One vector is turned by the same rotation once a tick. Each row is the vector after some number of ticks, and that number follows the row.
The counts run from 0 to 881.
[118 132 113 164 142 114 145 134 158 101 127 118 133  97 144 103 117 127
  79 139 106 132 142 106 159 105 162 115 117 124 129 138 154 147 155 117
 164 119 114  89  80 113 133 116  88  99 110 144 115 135 104 111 146 170
 161 131 162 179 112 121 158 120 139 143 107 183 123 113 117 162  67 156
 129 180  87 152 136  70 172  87  82 114 151 149] | 653
[ 88 150 149 194 169 126  99 119 138  81 142 135 141 111 133  88 121 130
  97 158 129 137 155 101 157 121 149 120 132 119 135 128 171 126 114 109
 150 120 122  78 116 131 126  99 125  93 118 148 118 176 116 161 155 192
 123 153 161 175 127 123 130 103 129 151  84 160 101  96 135 134  71 139
 124 162  83 121 127 104 160  94  97 119 143 154] | 255
[134 145 111 165 158  99 120 139 162 102 147 124 112  83 154  88 104 121
  72 137 124 145 143 118 148 105 165 115 148 122 109 139 141 145 137 109
 168 113 121  86 103 108 127 117 108  97 123 140 122 137 115 135 167 192
 156 144 159 146 115 160 140 123 139 138 102 187 136 118 117 124  38 134
 136 151  71 149 126  88 154  95  83 133 136 138] | 499
[112 132  94 162 149  94 144 119 161  79 140 126 133 103 168 103 108 121
  90 115 113 164 164 135 163 125 167  98 152  94 114 119 144 157 132 134
 145 131 149  77  92 112 131 114  91  89 118 159 122 149 108 138 132 167
 153 142 157 174 111 140 166 124 118 131 108 172 127 110 141 138  71 143
 119 115 105 148 126  95 170  95  71  94 155 143] | 138
[116 138 132 169 149 115 135 137 159  73 142 117 139 106 140 105 128 138
  76 139  99 113 148 101 169 123 174 117 113 145 138 118 153 114 139 121
 146 108 123  62  93 132 120 130 108 121 122 158 110 175 125 140 163 180
 122 157 161 171 128 133 158 138 127 120  89 159 118  92 129 130  74 140
 117 161  93 124 150  93 178  83  83 103 139 149] | 212
[112 135 122 172 164  96 104 104 156  78 149 131 115 101 142 116 128  99
  72 144 123 145 139 131 179 103 152  92 127 110 132 118 154 108 122 123
 141 125 135  69 119 115 133 115 105  91 121 153 129 174 117 161 144 193
 111 120 148 174 123 146 142  99 100 129  81 163 131 111 108 115  73 125
 133 140  80 158 119  97 158  90 103 124 144 154] | 765
[ 70 143 138 185 170 116 120 112 140 101 136 130 123 109 126  96 120 142
  91 150 131 140 148 103 149 120 156 111 128 104 139 147 168 155 125 116
 155 136 115  90 108 126 130 102 103  85 116 148 112 156 102 147 147 171
 153 140 166 184 107 110 148 105 139 162  96 176 113 105 119 160  65 157
 130 157  90 139 133  88 158  93  89 126 150 159] | 474
[126 125 132 197 146  85 111 139 145  70 134 138 134  89 140 108 137 136
  89 137 134 112 142 106 151 134 159 123 133 100 132 127 154 136 112 122
 156 111 127  54 117 111 113 123 134 120 119 152 130 150 113 155 163 187
 155 148 171 156 125 137 148 125 148 128 100 183 104 118 119 141  44 123
 135 148  99 155 128  96 150 112  90 122 123 167] | 674
[123 148 121 164 143  91 123 136 160  92 164 131 125  96 141  95 133 109
  83 139 109 147 162 133 179 128 153 115 136 128 122 134 139 137 120 108
 154 121 116  74  98 118 120 113 105  94 133 130 126 192 123 153 170 181
 119 149 167 165 112 155 140 126 129 133  94 136 115 116 117 103  62 106
 139 126  73 132 122 110 173  77  76 136 149 152] | 541
[104 141 151 191 161 127 109 125 147  72 139 138 150 112 130  93 132 133
 104 157 128 132 167 108 166 125 145 124 137 127 128 121 163 132 103 116
 151 118 123  71 111 128 139 102 135  95 104 141 124 179 120 148 149 196
 115 151 158 178 112 116 130 119 137 147  84 159  99 102 129 123  63 136
 128 153  80 121 125 115 164  89  97 101 148 158] | 257
[138 119 102 168 128  97 148 123 144  73 138 138 113 104 143  90 152 108
  73 124  97 154 144 140 155 134 180 133 115 113 129 128 140 138 144 130
 140 141 125  58 102 110 116 111  99  97 132 140 118 179 111 128 144 168
 154 157 166 170 128 142 171 118 120 144  93 156 107 116 122 185  79 120
 134 139 104 138 115 120 165  93  85 117 145 168] | 372
[110 143 121 170 152  98 112 119 152  78 150 131 138 103 138 111 131  93
  98 141 115 144 161 125 182 108 137 113 123 125 137 127 151 120 123 109
 143 114 126  80  98 125 131 102 106  85 120 132 131 186 128 154 148 189
 102 127 160 179 106 130 124 101 110 136  90 145 110 122 119 109  73 128
 142 140  67 140 107  96 167  68  92 125 156 156] | 761
[116 140 131 181 148 106 129 136 138  67 144 117 118  86 133  97 136 133
  74 146 108 115 125 100 148 134 166 154 122 128 151 129 159 109 155 120
 143 101 122  79  93 135 115 113 116 107 118 144 113 173 120 138 159 185
 130 174 165 166 124 132 145 117 126 139  92 166 118 101 119 154  70 141
 130 173  84 125 130 101 170  82  92 120 150 146] | 207
[131 134 127 172 138  96 139 125 151  95 150 130 160 107 152 105 119 115
  83 148 115 130 153 102 165 111 155  98 119 105 119 139 143 128 124 126
 168 100 137  72  96 116 133 107  77 118 130 143 144 167 109 135 164 172
 135 128 155 173 105 158 163 119 123 117 100 160 107 120 138 135  70 113
 129 140 105 168 120  78 174  79  72 111 140 147] | 816
[119 127 120 176 157  93 108 107 156  70 147 132 115  96 139 120 139  95
  80 140 123 141 143 139 184 107 146  98 130 113 131 121 150 110 118 125
 141 121 131  67 118 109 137 117 114  89 115 149 131 174 120 154 140 193
 109 122 152 174 118 138 137 101 104 129  85 165 125 117 105 114  65 125
 138 139  72 154 114 103 159  84 106 121 149 157] | 764
[124 127 142 183 151 107 119 119 149  72 151 118 124  97 125 107 134 146
  64 148 133 106 133  93 157 127 178 124 120 130 135 134 139 114 140 126
 153 110 128  66 110 124 138 121 106 126 115 160 117 164 112 135 168 176
 129 154 166 170 106 130 180 136 132 122  96 176 120  97 109 149  63 136
 125 152  97 131 141 103 162  87  82 110 136 154] | 855
[146 125 105 168 126 103 150 127 143  73 144 137 116 103 144  89 150 107
  73 130  94 156 144 136 160 128 180 143 127 120 120 136 134 141 145 132
 146 136 121  68  97 106 120 104  99  96 131 135 118 177 114 124 152 167
 152 163 168 167 127 147 165 118 123 143  96 157 110 115 122 185  79 114
 140 137  97 135 114 121 168  86  84 116 148 165] | 371
[140 134 117 176 129  90 121 124 158  92 156 115 116  95 147  99 130 122
  59 140 116 133 127 121 175 136 171  97 137  88 113 129 147 132 147 125
 157 126 136  67 116  96 131 121  93 108 134 146 129 151  99 149 164 161
 154 134 155 183 131 155 175 125 132 118 105 166 120 104 106 138  72 111
 124 149  98 162 136 108 173 114  86 119 140 150] | 179
[104 139 123 178 134  96 118 126 137  75 136 121 152 105 148 113 123 106
 106 144 122 136 150 108 176 132 136 121 123  92 140 121 163 136 150 109
 149 109 138  87  87 121 136  90 101  86 113 134 130 157 102 150 137 173
 130 127 161 207 112 111 138  95 118 142 108 153  98 117 128 137  92 146
 123 166  82 150 114  87 178  89  89 109 165 155] | 614
[141 125 106 172 141 101 118 112 159  68 146 132 137 113 164  96 112 100
  91 126 133 166 165 138 176 121 163 104 156 104 102 111 140 146 127 128
 147 133 157  70 113  99 155 102 105  92 113 149 129 155 111 134 134 184
 134 128 149 185 109 132 165 116 113 129 100 171 116 113 130 136  74 133
 119 121  90 139 107 121 161  99  82  84 149 145] | 780
[129 139 102 168 149  96 125 117 161  79 149 123 127  91 169 108  96 110
  80 127 126 155 152 126 164 103 165  98 156 105 108 126 135 139 135 130
 151 119 155  86 103 109 137 108  97  97 117 156 133 140 115 140 147 180
 144 134 151 167 107 147 156 117 109 119 104 178 137 114 130 116  64 134
 128 129  84 151 121  85 166  84  72 102 150 126] | 131
[115 127 100 178 146  98 151 115 142  72 140 130 119  99 153  91 128 113
  88 124 111 159 144 137 143 134 168 131 150  80 121 135 146 152 139 137
 144 128 136  88  93 115 129 102  99  83 111 143 124 150 109 127 131 166
 163 153 155 166 113 145 156 105 122 150 103 175 118 117 131 179  66 134
 142 126 102 151 109 104 167  90  83  98 158 153] | 143
[104 136 105 177 154 111 123 107 143  77 129 146 108 100 147 114 129 115
  87 130 109 177 154 150 170 103 165  96 133 114 136 124 148 157 110 141
 139 161 121  76 116  97 126 104 114  76 117 149 115 162 117 147 128 184
 152 136 169 179 125 114 152 107 116 153  86 168 122 111 113 153  80 133
 134 141  82 143 123 104 157  98  97 130 154 158] | 97
[117 125 126 164 155  99 113 136 163  80 142 129 124 118 122  95 139 117
  93 127 130 125 167 117 177 125 154 133 127 146 126 125 145 143 146  84
 150 128 108  58  98 125 140 130 117  96 115 142  98 167 113 136 157 172
 122 128 171 168 106 111 149 120 140 150 104 170 113 114 105 148  51 155
 128 144  77 117 122 122 148  89  93 117 140 185] | 706
[152 131 128 186 128 115 118 142 145  75 126 141 157  94 156  98 117 117
  99 157 121 139 152 112 159 109 150 118 136 107 110 124 152 142 110 128
 168 108 131  72 110  93 136 101 123 106 111 135 141 142 113 129 152 201
 154 138 155 168 124 142 135 119 143 134  97 177  98 121 130 133  62 119
 134 167  83 159 111  90 165 105  93 109 137 147] | 452
[110 132 115 169 154  72 117 119 149  86 158 125 126 113 135  91 130 102
  88 122 140 137 155 117 156 138 148 135 137 101 128 135 145 139 161  83
 148 117 132  74  90 138 135 111  93  88 125 138 120 165 102 150 154 162
 130 123 165 171  94 134 149  95 125 153 114 166 115 129 115 153  56 144
 133 128  90 138  99 111 147  84  81 122 147 179] | 338
[115 120 136 176 161 112 130 129 152  74 119 130 141 107 137 101 141 120
  89 148 105 123 134 114 150 121 143 126 105 111 142 113 185 109 128 123
 147 102 128  62  98 134 129 124 112  96 106 151 124 168 116 130 127 199
 125 140 147 169 131 137 127 115 126 148  81 175 109 114 124 151  61 146
 127 178  96 157 117  90 166  92 102 100 141 160] | 437
[101 156 138 191 150  99 106 143 149  86 146 122 140  95 136  93 126 139
  93 144 119 114 148  93 171 141 148 124 137 108 130 129 165 135 133  96
 156 104 115  70 100 127 110 113 126 107 124 144 119 166 113 175 173 172
 141 150 171 169 135 132 135 114 146 134 104 156 100 104 132 121  61 128
 128 157  86 131 137  96 166 104  92 129 137 159] | 27
[141 136 114 170 116  86 130 139 145  95 149 127 153 101 162 101 112 115
  88 141 119 148 152 108 166 122 160 106 131  96 117 133 139 156 140 116
 171 113 141  80  95 105 131  99  83 107 135 135 141 152 102 136 162 173
 156 133 169 190 107 143 162 122 135 126 114 158 101 128 128 135  78 111
 125 149  97 163 117  86 173  94  70 122 147 145] | 825
[ 97 145 124 188 167  98 115 119 141  75 142 145 155 103 151 112 109 126
 106 135 133 133 178 105 155 105 154 111 140 118 126 139 141 146 102 121
 153 109 127  80 104 127 118 101 110 110 121 158 128 157 123 158 165 177
 138 136 163 152 101 128 142 103 127 131  98 173 109 123 149 132  56 132
 139 118  94 144 120  73 152  78  80 119 135 154] | 303
[110 134 130 180 174  97 103  99 145  87 156 134 125 109 136  99 115  99
  81 144 141 146 143 112 151 101 149 114 125 109 130 141 149 112 129 110
 152 118 138  83 117 134 137 102  89  95 122 146 127 168 110 152 151 188
 114 121 151 168  99 143 142  86 105 142  91 177 125 124 118 143  65 139
 134 143  81 151 100  93 146  78  93 127 143 151] | 116
[117 127 115 169 144 105 145 140 150  99 125 119 127  99 138  95 131 122
  83 144 105 130 133 111 143 119 154 134 120 104 131 140 161 143 159 114
 162 111 115  83  79 118 129 114  99  90 107 137 116 139 101 112 142 174
 163 139 157 169 120 132 140 110 144 155 106 185 117 117 114 174  56 154
 136 177  91 158 124  85 170  93  91 116 149 160] | 655
[135 140 124 169 124  81 132 141 161  94 158 120 141  96 147  95 134 119
  80 143 112 130 144 115 174 148 150 111 136  91 114 129 150 137 139 113
 164 107 131  72  89 111 134 113  94  98 130 128 139 170 107 143 162 167
 135 143 159 187 111 156 150 129 141 126 109 145 107 117 116 116  67 110
 130 143  87 153 122 108 184  94  75 115 149 149] | 175
[109 150 108 173 153 112 116 124 139  85 133 149 136 105 166 100 104 117
 100 129 109 189 172 139 160 102 165  98 139 123 131 123 148 163 108 127
 145 148 133  81 112 104 109  99 111  85 135 146 122 164 123 158 147 191
 158 149 175 175 130 124 140 110 118 145  91 156 108 115 146 132  83 129
 121 138  87 135 124  95 159  98  83 133 146 146] | 91
[115 146 139 190 137 103 110 146 156  71 147 125 139  95 136  98 139 137
  96 146 124 109 154 101 180 145 149 129 147 116 119 125 153 139 123 105
 156 107 113  63 103 113 121 116 137 107 112 137 124 166 118 160 169 174
 134 153 165 173 123 128 137 127 150 130 103 157  96 104 124 116  54 122
 133 147  80 126 134 110 172 102  93 113 140 164] | 29
[105 124 111 179 168 105 129 121 149  73 120 134 127 104 145  95 125 104
 104 127 121 142 153 132 150 116 138 130 136  97 122 125 169 144 135 109
 144 120 119  74  94 121 130 112 121  77 102 149 113 144 111 139 128 181
 147 123 151 152 124 130 123  86 128 163  97 193 116 122 127 166  47 157
 141 142  84 154 110  92 148  96 104 108 144 173] | 290
[115 126 112 150 152 106 118 139 161  87 127 132 119 111 135  91 132 120
  89 117 110 156 165 134 164 123 162 126 118 151 143 113 155 148 146  94
 139 141 120  58  91 122 128 133 121  85 121 145  94 164 119 133 137 191
 137 144 175 171 120 104 144 127 136 162  95 164 120 112 110 142  62 160
 116 160  80 114 130 117 151  93  89 117 148 172] | 55
